Each path below is one point turned by a fixed rotation once a step. After each direction that follows a path, write how fast that rotation turns it, in deg/step (0 if it stays still).
Each turn is a multiple of 5 degrees from 10 to 175, or 0.
Each row of a path follows its step; steps can be skipped.
path 1
step 0: [ 13 -17 -10 -22  14 -12  -6   7 -15  19  12 -15   3  -8  40  -7  11  24
 -25  -7  10  -9  14  11  26   8   2  -1 -15  -7  -1   6  17   2   2  -3
  -6 -20  36  12  12  11  31 -27   4 -20 -35  -9 -32   6  -3  -1 -22  -3
  17  -1   6  12   7 -26 -21  -6  -8  -6   2  28 -12   1]
step 1: [  3  -7   6  -6  -2  -7  15 -22 -25  -5  12  -8  -3  13   3  -4   6   3
 -30   1  24  23  -5   3  -9  17   4 -20 -14   1   2 -23   2 -36  -4  -5
 -11 -21  -4   7 -13  26  38  11  35 -14 -10  -9 -14  15  -5 -18   3  26
   2 -12   7  11 -11 -30 -11  25  14  -9 -25  11 -14 -12]
step 12: [  3   3 -25 -26  16  -4  -9  -7 -25  11  -4   4  -2 -17  19  -3  26   2
  -1   0 -21 -15   2   2   5  -8 -13 -28  12  -9  28 -16   0  23  29 -14
   2  -9  -6  11 -30  22  12 -33  18 -27 -24 -16  -7   7 -19  -4 -19  14
  -9  20  -8  31 -17 -12  -6   3  -4   4   1 -11 -22  -1]
step 13: [  2 -39 -11 -18  25  -2 -16   3  -8   0  -4  -3 -14  -2   4 -15  -7  -9
 -12 -29  11 -14  16   6  -5   6  -4 -29  -9   7  21 -13   0   7 -11 -10
  11 -18   4 -25 -13  24  21 -19  22  11   1 -17 -19 -16  -1 -17 -14  34
  23 -30 -20   2   6  -5   9  12   6  -1 -22  13 -24 -24]
step 14: [  6  17   5  -6   0 -20  -6   3 -28  -6 -28 -16  -3   8  10   0 -33 -14
  -2   8   5   5 -18   3   7  19  -7 -14   2  -6   6 -16   1 -26 -14  -6
   1  -2 -14 -12  15  21   4  -2  -4  23  21   0  -6 -21 -23  -6  -2  44
   5  17  11   3  -2  -1   8  39   2 -31  -6   8 -15 -42]
step 17: [-22 -32  -1  -9  -2 -23  19  -8  22 -10   6  -4  -4  -7   7 -21   7  29
 -25   8   6  -7  -4   6  27  -3 -13 -24  19 -16   6   3  -2 -29  -3 -25
 -17  -7   5  23 -10  19  27 -12   5 -16 -16  -7 -12   1 -10 -29 -27   2
 -16   5   8  -6  -5  -2 -23   7  20 -19  15  21   0  22]
step 25: [ 28 -24 -12 -17   9 -25 -10 -31 -29  -8  17  27 -12  -9  -3 -13   1   4
  -7 -11 -16  -3  12  19   4  -4  11 -25   3 -24 -11 -13  13  -2  -9  10
  17  -7  22 -26  12   8 -13 -41  -9  -9 -14 -25  -9  -9 -33  -6 -11  25
   6   8  -8 -10   9  -8  10  -9   5 -10   2  22  -8 -12]
step 26: [ -7 -14  17 -13   5 -17 -15  -5 -40 -19  -3  -6 -28  -3  25 -15 -19   8
  -1  -4  -3  26  -1   9   5  10  -2  -1 -18  -4  15 -12 -18 -20 -19   4
   8 -17  18   4  16  19  16   2 -26   9 -13 -16 -10   8 -19 -11   1   4
  11 -19   1 -24 -13  -1  11  48  20   7  -5  30  17 -17]
Speeds:
[  0   5  -2  -3   5  -1   6   2  -4   2 -11   1   4  -1   1   8   2   1
   6   3   0   5   4   0  -3  -1   4   2   5  -2   1   3  -5  -1  -3   2
   0   3  -4   2  -1  -6   1   3  -3   0  -1  -3   6  -8   1  -1  -2   3
   5  -5   6  -2   2   1   1   1  10   2   1  10   0   0]	90
[-3  3 -9  0 -1  1 -6  2  2  5  5 -1  0 -3  4 -3  1  4  1  3  3 -5  4  4
 -8  4  5  5  6 -4 -4  2 -1  6  4  2  3  3  4 -4 -6  2  2  4  5 -6 -2 -2
 -4 -3  0  0  0  1  1  1  7 -1 -8 -3 -2 -2 -3 -2 -4  1 -3  5]	90
[-5 -6 -1  7  6 -4 -3 -5  0  4 -7  0 -4  8  2  1  0  0  2  5 -7 -6  0  0
 -3  3 -3  1 -1 -6  0  7  3  1  0 -6 -4  4 -4  2  4  2  1 -4  4 -3  0  1
 -1  2 -3  3 -2  0  1  7 -2  1  6 -7  2 -8 -1  1 -1  5  6  2]	145
[ 0  3  2 13  0 -5 -5  5 -5  8  2 -4 -4 -4  1  3 -4  0  0 -1  2 -3 -3 -5
  6  4  3 -2 -4  3 -3 -5 -5 -1  3  1  3 -3  2 -4  3 -3  1 -2 -3  1 -2  0
  2 -2 -7  4  2  0  1  2  0 -7 -3  4 -3 -2  5  3  3  2  7  6]	65
path 2
step 2: [ 50 -14   3   7  15  -1 -12 -21   1   7  -8  11 -14 -17   3 -36  -1   3
   4  -9 -17  -4   4  14  -3   1   7   5 -28  -5  29 -11  19  -4   3  16
  15  22  -5   1   1  -3  16   7  35 -16   0  23  -3  -6  12  14 -19 -11
 -20   7  11 -20 -12 -11  22  -3  -9 -13   2 -10   0  -4]
step 6: [ 14 -25   1  -1 -18  -4   2 -20   1 -17   5   6 -21 -22   0  -8   8 -11
  -2   1 -12  17 -32   7  18  13 -26  -4   4  -3  33  -2 -11 -21  -9 -37
  17  -3 -14   9  -5  21   3  13  22 -29  -3 -14 -15  -8  14 -14 -13 -10
 -27  20  -2   2  -2  -6   3   5 -15 -15   4   0   5  16]
step 15: [ -7 -24   7 -12   0  -3 -21  16   6   2  13  24  -8  -5 -29  11   2   6
  15  -2  -3  -6 -17  -2   5 -18  16  -3  -1  23   0  20 -11   2 -15 -15
  20 -27  -9  18   4  -1  13   7   9 -21 -12  -5  -3 -34   4  -7 -35   9
  -3  29   0 -18   5   0  13  -2 -21 -27 -16 -10  23   5]
step 17: [ 21 -11  -4  10  24  -6   6   6 -20   3   6   7 -13  -5   3  -4  -4  -5
  -3  -2  -9  14 -18 -30  -4  -1  14   0 -38  14  11 -12  -4   0  18 -12
   3  -4  -1 -23 -18  -6  12  12  14 -17   2   4 -19 -18  29  11 -31   9
 -37  23  -4  -8  -6 -19  21  -4   1 -13  25  14  -1  25]
step 26: [ -5   0  -1   5  20  -2  -9  15   5  -5  -4  24  21  -9  -9  -3   6 -31
  -7  -5 -26 -41 -31 -13   7 -24  10   0 -31  -2  18  -6 -14  -3  -5  -8
  -6   5   7 -11  -2 -16  13  10  21   6   2 -20  11 -26  13   4 -29  20
  -4  15  -5  19   8   0 -14  -7 -19  -7   0 -14   6   0]
step 27: [ 47 -27   1  34   3 -13   0   6  -2   4  -1   3 -16 -34  -9 -19   0 -11
   1   1 -16  -8  -3 -17  16  10 -12 -21 -10 -11  18  16   0   5  -6  -5
   5   2 -24  26  -3 -29   1  -2  37 -10 -14   9   2 -17  18  -1 -21  13
  -6   8   6 -17   3  -9  -5   3   0  -6 -15  -9  -3  -2]
step 29: [  4 -15 -11  10  -5   0  -8  13  20  10 -15   6  18  -7  -9 -10  15   9
  -1  14   3 -26  11 -20  -2   0   4 -12 -38  11  42 -19 -15   9  -5 -18
 -15  -8  -4 -12   3   2  25  27  30   3  20   9  -1  -6   2 -29 -12  20
   2  31  10   4 -13   0   6   0 -16   6   5  -9  -8   0]
step 31: [ 36 -12  -7   0   1   8 -16 -26  -2  -1   5  14  -3   4  10 -18  38  -8
   3   2 -11   6 -16  10  11  21 -10  -5 -17  16   5  -1  16  -8  13 -23
  18  -2   8   4 -11   9  -8   1  42 -15  20 -22 -15  -4   3 -25   1   2
  -3  11  13  -1  -4   2  -9  11 -14 -31 -25  -4 -14  11]
Speeds:
[-6  2  4  5 10 -4  0 -1  2 -5 -2  0 -4 -2  0 -6 -1  0 -1  0  2  7 -1  0
 -5  2  0 -3 -8 -1 -3  4 -4 -2 -3 -3 -5  2 -3 -5  2 -1  2 -1  2 -5  8  5
  6  0 -7 -3 -2 -4  2 -6 -2 -4  0  4  4  0 -1  2 -6 -2 -7 -3]	40
[ -3   3  -1   0   2   6   4  -1  -1  -1   5  -3   4   0   0   2   2   5
  -5   1  -6  -3   7   0  -7   4   0   0   0   0   2   0  -8   1 -10   0
   0  -2  -1  -1  -9   2  -6  -2  -2   3   0   1  -4   0  -1  -6  -5   0
   4   3  -2   1   2   2   6  -6  -4  -9   7   4   0  -5]	100
[  3   4  -1  -6  -4  -1   0   0  -6   3   5  -2  -5  -3  -1   1   3  -8
   0   8  -3   4   1  -2  -6   2   1   2   2   0  -3  -7   1  -1  -6   0
  -1  -1  -3  -1   5  -3  -2  -3  -2  -7   3  -2 -10   2  -1   4   1   0
  -8  -2  -3   0   5   5  -4   1   0  -1   3  -1 -11   3]	130
[ 0 -4  1 -3 -5 -9  1 -4  5 -1 -2  1  0  1  2  2 -3  0  2 -1  4  1  7  0
  2  2  0 -4  5 -3 -3  1 -5  2 -3 -3 -6 -1  5  1  3  1 -2  3  5 -9  0  5
 -2  6  4 -6  3 -1  5 12 -2  6  0  3 -5 -2  0  3  3 -7  1 -2]	45
[ 7 -1  6  1  1  2 -7  1 -5 -2  4 -2  7  9 -5  5 -6  2  6  1  5  8  0  0
 -5 -2  7 -1 -3  5 -6  0  5  0  3 -2 -2  0  5 -1 -2 -1  1 -2  1 -2 -4  0
 -6  0 -5 -7  0  3  0  2  6 -3 -2 -5  5 -3 -2  0  0 -2 -2  0]	20
path 3
step 9: [ 18 -16  -4  -1   0   0  -1 -10  -4 -10  -4 -21  16 -19  25   7   0 -12
  29  11  20  22  -6   0   3  -2  15 -22  -1  -1  20 -18 -12  -4  11 -20
  -6   2  13   8 -13  22 -15  -1  11  12  -3   3   8  10  18   7 -42  16
  20 -45  13 -20   0  -3  -5  26 -20 -18 -22  -5  -8   0]
step 10: [-15 -11  -1  10  17  30 -35  -3 -11  12  41  11   1   9   0 -20   2   9
  20  24 -13 -21   7 -12  14 -30 -12  -5  -4  -1   7   8 -11  15   2   5
  -3   1   4   7 -21  23 -22  23   5  11 -12  -9 -18  11 -21   6 -10   9
  -4 -20  15  -5  16  24  29  15  -8 -13 -17  -6  11 -11]
step 11: [ 10  11  -5   0  13   0 -33  11 -20 -34   4 -14   0  11   0   5  -6  -9
  -5   2 -38 -12  12  -2  21 -17  17 -13   5  13 -34  -8  -7  17  29  -7
  -3 -35  -2 -11 -15  18  -8  -3   5  23  23  -1  -6   1   2   7 -39  12
   4  26 -18  -9   7  -6  10  -8  13  12  14  -3  14 -11]
step 14: [-11   1  13   0 -16   0 -18   5  12  -1  15  26   5  17   3  20 -27  -3
  16  18  -4   1 -20 -15   1 -19  43  -6 -19  -8 -18 -16  -7  -4  -6 -19
   9  23 -16   2  -5   7 -17   6  15   2  15 -31   6   4  -6   7 -21  -9
 -38   0  -9   1   8  11  15   5   3  15  -4  29  30 -18]
step 17: [  2  -9   3 -11   8 -40 -11   6   5  -8  24  11   4  -9   7 -20  12  -5
  -8  12 -20   8  10  -4  16  -4  13  -9  15 -11 -19  -1  21  10   1 -11
  33 -13  32  -9  -5  19 -20  31  -7  12 -19  15  -5 -14  17  -4 -15  19
  -6 -15  -3  21  11  -2   7  21   5  16 -15  33  26  -7]
step 18: [ 11 -18 -24  22 -11  -6 -18 -17  -2 -20  10  16  -6  20  -8   1 -11 -10
  21  42 -18   1   0  15   9   4  42 -12  -4  -4  -3 -16 -10 -28  16 -10
   9  -3  28  24  -8  -1 -15   4   2  22  -3  -6  -2   7  20  21 -17 -10
  10 -21  21  -9 -25   4 -16  -8  13   6  10  -6   8   7]
step 24: [ 11   0 -15   5 -17  19  12   2  -6 -20  20 -17  -8  13  50   7 -21 -30
 -11  19 -10   0   4   6  18 -20  34  -4  10 -23 -10 -17  12 -16   5 -26
  -4 -12  16  -2 -12  23  -2   2   1  -2  26  -9  13   8 -16 -21   3   3
 -10  -1  17   5   1  -3  -4 -11   3  14 -23  20   7 -26]
step 34: [  8 -17  -3  -2  16  -6 -11 -11   1 -14  15   3  -8   1   1 -11 -12 -28
   3  19 -18  -4   3  -3  29   2  21 -50 -11 -29 -40 -14  -9 -34  15 -10
   3  -4   9   5  -5  -1  -6   2  -1  26   1  -5  -2  11  31  24 -15   2
  -4  -3 -10  -3  -9   2   0 -14   4  32 -10   5  13  -6]
Speeds:
[-7  3  1 -6  3 -4 -2  2 -3  4 -1  7  2  0 -2 -7  1 -4 -2  4  2 -3  2  3
  1 -7 -2 -5 -1  2 -3 -2  5 -3  4  1 -1  4 -2  1 -5 -5  2 -4  3 -2  1 -3
 -1  1 -1  6  7  9  0  2 -8 -1  3 -7  1 -1  1 -8 -7 -4  3  0]	120
[ 0  2 -5 -4  0 -5  5 -6 -2 -8  2 -6 -2 -1  6  4  1 -3  2  4  1  5  1 -1
  2  1 -1  2 -3 -2  8  0  1  3  5  7  0  5  0 -5  8  3 -3  0  2 -3 -4  1
  0  0  3 -2  6 10 -1  1 -2  1  0 -2 -2  5 -1 -2 -5  9  1  2]	90
[ 3  1  3  1 -3  0 -2 -6  5 -5 -3  1  0  0  1  9  4  0  4 -4 -1  2 -1 -8
 -4 -2 -9  1  2  2 -2 -1  2  3 -5  6  2  2  4 -4 -3 -4 -1 -7 -1 -2  4 -7
 -2  5 -1  0  2  0 -1  0 -4  0 -1  1 -2 -6  1 -1  6 -4 12 -4]	45
[ -1   7  11  -4  -5   1   0   5   5  -2   8   3   1  -1  -8   1  -2  -3
   3   6  -3   0   0   5   2   0  -1   5   1   2   4  -3 -10   2  -5   6
  -5   3   4  -2  -5  -1  -7   2   1   2  -1   0   0  -3  -5  -4   4  -2
   5  -1  -3   2  -2  -2  -2   2   1   3  -1   0  -4  -1]	175
[  5  -2   8  -3   1   3   0  -9   2   0  -3  -5   6   1   4  -7  -2   6
   0  -5   0   2  -1   2   1   1  -3  -2   3  -4  -5   0   0   0   7   9
   2   2  -2   1  -8   2   2   2   1   5  -3   1   0 -10   7  -2   2   1
   2  -1  -3   4   3  -4   5  -1  -2   5   2   2   0  -5]	170
[  0  -3   0  -5  -2   2   1   2   2   2  -2  -1   1   9  -2   3  -7  -1
   3  -6   1   3   2  -3   0  -6  -7 -11   0  -3   6  -5  -5  -7  -2  -4
  -1   6  -7  -1  -4   3   1   0   0  -2  -2  -1   3   2  -6   0  -1   4
   5  -1   7  -5   0   1  -1  -2   1   4  -2   7   1   0]	70
[ 3 -5 -1 -4 -1  4 -1  0 -3 -8 -1  8  5 -2 -3  2  1 -6 -8 -1 -9 -1  6 -2
  4 -5 -2  1  0 -3 -2  1  1 -3 -4  5  5 -3  5 -2  7 -6  7  5  5  2 -1  6
  4 -5  0  4  3  0  0  0  4 -8 -4 -1  0  1 -1  2  1  1  2 -3]	65
